Which row each row swaps with, under one turn or mirror
Q_901: [  9  15  17   1 -14  27  -4  17   4   8 -10   1  -3  -6  -7]
Q_805: [ -1  32  14  -1  -5  19   2   4 -10   7  10   9 -11 -12 -10]
Q_935: [ -4  14   0   1  12  11  10  16   6   6  14  16   2   7 -10]
Q_772: [  0  26  11  -5  -8  19  -4  11   9   8  10   7  -4 -25  -2]
Q_964: [  3   2   4 -26   7  14   1   9   2  11  10  16  -4  -3  -5]
Q_136: [ -1   0   5  -7   7  13  13  13  -5   3   1  12 -14   5  -5]
Q_483: [ 12  24  10   0   8  16   8   8 -13   2  16  -1  -4  -2  -2]
Q_672: [ -3  30  14 -10 -11  21  -2   9   0  10  -7  12  -6 -11 -15]
Q_637: [ -2   6  10  -1  -5  24  -2   3  14   9  -1  11  -7 -22  -6]
Q_941: [  6  12   1  -9  13  10   9  13   2   1  20   4  -3 -11   6]
Q_984: [  4  25  16  -4 -15  26  -8  11   2  12  -2  12   4 -10 -12]
Q_10: [  0  27  10   7  -7  22  -5  18  13  10   4   9   8  -4 -13]
Q_174: [ 8 10  4  0 12 13 11 12  0  2  7  4 -1 14 -1]
Q_982: [ -5  26  15   2 -14  22  -3   8   7  11  -5  12  -7  -4 -13]
Q_638: [-11  13   9 -12  -5  17   2   3   5  10  -4  19 -14  -8 -13]
Q_318: [19  8  8 -5  6 21  1 14  5  3 -1 -5  8  4  0]
Q_268: [ 9 -4  3 -1 12 20  7  7  9  2  6  2 -1 -9  2]
Q_107: [ 12  14   3 -11  15  13  12  15  -6   1   4   2   2   7  -2]
Q_152: [ 5  7  2 -9 13 12 12 10 -8  4 12 14  1  8 -3]
Q_287: [ 12  12  13 -19  -7  24 -12  13   8  14   2   6   5 -10  -5]

Q_805 swaps with Q_483
Q_637 swaps with Q_268
Q_982 swaps with Q_174
Q_152 swaps with Q_984

